One vector is turned by the same rotation once a tick. Each row is the vector after some number of ticks, and that number follows the row.
The counts run from 0 to 42.
-0.17	+1.72	-2.80	-1.15	+3.57	-0.76	+4.80	+2.67	+0.35	+4.63	+3.38	-4.24	+1.24	+1.55	-0.04	-1.08	-1.72	-0.65	-1.94	+0.40	+3.30	-1.31	-0.42 -> 40
-2.54	+1.78	-2.16	-3.66	+3.34	-0.16	+1.70	+1.30	+0.82	-1.51	+2.82	-0.25	+4.76	+2.03	-0.97	-1.95	-3.40	-0.56	+0.30	+3.85	+0.66	-1.29	+1.45 -> 38
-1.47	+0.00	+2.85	-1.51	-2.59	+2.49	+1.14	+4.78	+0.77	-5.09	-1.81	+2.18	+0.84	+0.24	-0.51	-3.73	-1.61	-3.37	-0.47	+0.22	-0.02	-0.91	+4.22 -> 12
-0.85	+2.40	+0.22	-0.12	-1.38	+0.07	+3.88	+5.14	+0.69	+0.43	-0.50	-4.12	+0.69	-0.89	-0.04	-2.60	-2.25	-3.20	-0.40	-2.23	+3.29	-2.29	+0.17 -> 29
+1.68	-0.52	+1.32	-0.65	+0.21	+2.88	+4.73	+6.05	+0.77	+2.72	+0.20	-1.81	-0.92	-0.09	-0.37	-2.46	-0.25	-3.38	-2.65	-1.87	+1.71	-0.93	+0.59 -> 16
+0.52	-2.69	+1.98	-3.03	+0.34	+4.76	-0.06	+1.49	-0.42	-4.13	+0.80	+4.62	+1.38	+1.68	-1.25	-2.68	+0.72	-0.28	-1.70	+3.55	-2.28	+1.71	+3.28 -> 1
+0.03	+0.75	-2.64	-2.48	+4.83	-0.99	+3.40	+1.70	+0.60	+2.42	+4.56	-1.70	+2.43	+2.66	-0.89	-2.13	-2.76	+0.22	-0.86	+3.37	+2.25	-1.40	-0.48 -> 39
-0.51	+2.49	-1.05	-0.18	-1.22	-1.04	+3.77	+5.66	+0.01	+1.33	+0.44	-4.37	+1.01	+0.08	-0.72	-1.83	-2.33	-2.57	-1.17	-2.51	+3.82	-1.46	+0.65 -> 35
-3.45	+2.00	+0.20	-3.30	+0.73	-0.22	+1.88	+2.08	+1.24	-4.28	+1.36	+0.03	+3.58	+0.18	-0.68	-3.42	-3.85	-2.55	+1.80	+2.96	+1.45	-1.60	+2.78 -> 31
+0.54	-1.23	+0.37	-2.67	+4.68	+0.70	+4.57	+4.46	+0.95	+2.28	+3.66	-1.42	+2.01	+1.21	+0.31	-1.53	-1.24	-1.40	-1.63	+3.12	+1.45	-1.81	-0.11 -> 27
-1.89	+0.02	-0.89	-4.21	+3.51	+0.08	+2.60	+2.03	+1.33	-1.49	+3.17	+0.14	+3.74	+1.57	-0.52	-2.47	-2.42	-1.17	+0.05	+4.38	+0.61	-1.30	+0.89 -> 32
-0.14	-2.08	+2.00	-3.20	+0.36	+4.33	+0.94	+3.24	+0.84	-4.47	+0.33	+4.10	+2.01	+0.76	-0.94	-3.11	-0.54	-1.93	-1.17	+3.15	-1.39	+0.13	+3.67 -> 7
-2.15	+3.73	-0.43	-1.30	-2.78	-0.05	+2.29	+4.12	+1.47	-3.74	-0.45	-1.87	+2.78	-0.51	-0.01	-3.26	-3.21	-3.63	+1.01	-0.58	+2.98	-2.19	+1.79 -> 30
-1.75	+0.65	+1.11	-3.01	+0.07	+1.70	+1.67	+2.94	+1.51	-4.39	+1.04	+0.53	+3.71	+0.51	-0.05	-3.70	-3.08	-2.87	+1.32	+3.08	+1.18	-1.43	+2.25 -> 25
+1.20	-1.87	+0.67	-2.03	+3.86	+2.38	+5.24	+4.43	+1.19	+1.65	+2.87	-0.73	+0.68	+0.89	+0.22	-2.06	-0.52	-1.62	-2.48	+1.62	+1.45	-0.42	+0.98 -> 21
-2.16	+4.91	-2.52	-0.70	-3.03	-2.34	+1.92	+3.18	+0.31	-1.74	-0.99	-3.99	+1.94	+1.18	-1.05	-2.03	-3.30	-2.06	+0.44	-2.12	+3.70	-2.15	+1.70 -> 42
+1.75	-3.42	+2.23	-2.59	+3.05	+4.56	+2.54	+3.31	+0.73	-0.02	+2.28	+3.24	+0.56	+1.54	-0.78	-2.24	+0.58	-0.68	-2.88	+3.02	-0.45	+1.43	+1.67 -> 8
-0.14	+3.38	-2.00	-0.32	-0.48	-1.82	+3.65	+4.11	-0.65	+2.32	+1.28	-5.19	+1.00	+1.08	-0.57	-0.88	-2.73	-1.77	-1.64	-1.46	+3.83	-0.65	+0.23 -> 41
-2.86	+4.20	-1.03	-2.62	-0.80	-0.67	+1.10	+1.46	+0.76	-4.77	+0.55	-0.41	+3.85	+1.72	-0.56	-3.02	-3.85	-2.49	+1.43	+1.35	+1.37	-1.19	+1.67 -> 37
+1.37	-1.36	+2.36	+0.03	-1.28	+3.35	+3.65	+6.24	-0.03	+1.66	-0.57	-0.93	-1.46	+0.12	+0.25	-2.75	+0.87	-2.51	-2.97	-2.60	+0.96	+0.16	+1.57 -> 10
+2.89	-0.61	+2.37	+0.12	-1.95	+3.86	+2.60	+5.98	-0.44	+0.84	-0.76	-0.50	-2.52	-0.25	-0.21	-1.77	+0.91	-2.18	-3.98	-2.88	+0.54	-0.45	+1.72 -> 4
-0.02	-0.85	+3.03	-0.93	-2.93	+3.17	+0.41	+3.58	+0.07	-5.53	-1.58	+2.49	+0.37	+0.10	-0.71	-2.83	+0.09	-2.46	-0.88	+0.67	-0.40	+0.17	+3.49 -> 6
+1.14	-0.70	+0.80	-0.43	+1.33	+1.79	+5.76	+7.16	+1.64	+2.42	+1.70	-3.00	-0.30	-0.36	-0.07	-1.75	-0.46	-2.31	-2.04	-0.81	+2.75	-1.22	+1.01 -> 22
-0.30	+1.13	+2.08	-0.51	-3.23	+2.13	+3.27	+5.96	+0.88	-0.48	-1.24	-1.43	+0.64	-1.23	-0.21	-2.61	-1.36	-3.60	-1.15	-1.92	+1.75	-0.77	+2.12 -> 17
+0.82	-0.54	+2.46	+0.30	-3.68	+3.43	+1.46	+5.01	-0.34	-2.63	-2.61	+0.87	-0.99	-0.18	-0.55	-3.13	-0.31	-2.92	-1.59	-3.09	+0.66	-0.25	+3.60 -> 5
+0.38	-0.15	+2.41	+0.28	-3.41	+2.75	+2.35	+5.62	-0.01	-1.44	-2.36	-0.68	-0.63	-1.42	-0.46	-3.09	-0.93	-3.54	-1.02	-1.92	+0.61	-0.90	+2.74 -> 11
+0.83	-3.16	+1.27	-2.94	+3.53	+3.50	+3.06	+3.52	+1.61	-0.91	+2.48	+1.99	+1.43	+1.03	-0.18	-1.62	-0.53	-1.70	-1.12	+4.10	-0.89	-0.23	+1.67 -> 14
+0.58	+0.85	-1.67	-1.11	+2.56	-0.46	+4.72	+4.29	+0.79	+3.74	+2.89	-4.29	+0.41	+0.73	-0.23	-1.60	-1.29	-1.33	-2.15	+0.31	+3.09	-1.04	-0.48 -> 34
+2.29	-3.45	+1.39	-1.72	+3.58	+1.95	+4.81	+5.09	+1.35	+2.28	+2.32	-0.30	+0.04	+0.64	-0.11	-2.14	+0.14	-2.53	-2.59	+1.68	+0.88	-1.02	+1.13 -> 15
-1.74	-0.29	+1.63	-3.05	+0.62	+2.97	+1.86	+2.85	+2.31	-4.31	+1.03	+2.09	+2.92	+0.84	-0.52	-3.27	-2.55	-2.65	+0.86	+3.40	+0.18	-0.95	+2.67 -> 19
+0.47	-1.53	+1.17	-3.29	+3.77	+2.89	+2.75	+3.82	+1.40	-1.43	+3.45	+1.86	+2.10	+1.03	+0.17	-2.27	-1.04	-2.08	-0.72	+4.58	-0.04	-0.58	+1.28 -> 20
-0.36	+1.18	+1.10	-0.53	-1.87	+1.00	+2.91	+6.20	+1.23	-0.19	-0.97	-1.97	+0.64	-1.38	-0.12	-2.77	-1.00	-3.98	-0.93	-2.23	+2.85	-1.58	+2.03 -> 23
+2.59	-3.28	+1.84	-0.37	+2.30	+4.08	+4.33	+5.51	+1.03	+2.37	+1.37	+0.28	-1.17	+0.69	-0.07	-1.63	+1.37	-1.46	-3.27	+0.72	+0.00	+0.24	+1.41 -> 9
-0.15	-0.05	-1.45	-3.18	+4.79	+0.39	+3.61	+3.12	+1.22	+1.75	+4.58	-1.09	+2.01	+1.93	-0.49	-2.32	-2.08	-1.50	-1.42	+4.08	+2.11	-1.25	-0.55 -> 33
-2.51	+4.02	-0.84	-0.78	-2.69	-1.22	+2.34	+4.12	+0.68	-2.63	-0.57	-2.64	+2.00	+0.02	-0.73	-2.56	-3.60	-3.15	+1.13	-1.21	+2.94	-1.98	+1.85 -> 36
-0.99	-1.84	+1.73	-3.24	+0.74	+2.76	+1.69	+3.32	+1.09	-4.91	+0.91	+3.21	+2.27	+0.18	-0.95	-3.79	-1.19	-2.47	-0.23	+3.26	-0.80	-0.21	+3.23 -> 13
+2.72	-3.98	+1.40	-2.09	+2.87	+4.67	+2.07	+2.93	+0.88	-0.09	+1.79	+2.95	-0.27	+2.07	-0.95	-2.08	+1.06	-0.02	-4.01	+3.21	-1.34	+0.66	+1.53 -> 2
+0.87	-0.13	-0.81	-0.55	+1.65	+0.16	+5.36	+5.56	+1.12	+3.14	+1.58	-3.18	+1.01	+0.65	+0.08	-1.92	-0.56	-2.60	-2.02	-0.27	+2.86	-1.29	+0.14 -> 28
+2.98	-3.61	+2.26	-0.28	+1.38	+4.26	+3.00	+4.37	-0.14	+2.19	+1.17	+0.45	-1.86	+1.66	-0.32	-2.12	+1.36	-1.01	-4.73	-0.13	+0.08	+0.64	+1.17 -> 3
-1.49	+1.01	+1.97	-1.41	-2.58	+1.67	+2.15	+4.49	+1.06	-4.10	-1.27	+0.96	+1.51	-0.32	-0.35	-3.65	-1.90	-4.20	+0.13	-0.29	+1.30	-1.13	+2.95 -> 18
-1.04	-0.18	+0.23	-4.18	+4.41	+2.08	+2.73	+2.85	+1.83	-1.21	+3.35	+0.83	+2.82	+2.21	-0.50	-2.79	-2.76	-2.32	+0.29	+5.14	+0.20	-1.16	+1.17 -> 26
-2.45	+2.14	+0.79	-1.04	-2.18	+0.78	+2.18	+5.08	+1.55	-3.61	-0.55	-0.76	+1.79	+0.12	-0.38	-2.93	-2.52	-3.84	+0.74	-0.35	+2.15	-1.74	+2.87 -> 24
+0.25	-0.32	+2.23	-1.81	-2.83	+4.02	-0.33	+2.89	-0.31	-5.51	-1.84	+4.30	-0.30	+0.78	-1.43	-3.11	-0.10	-1.58	-1.31	+0.71	-1.66	+0.96	+4.31 -> 0
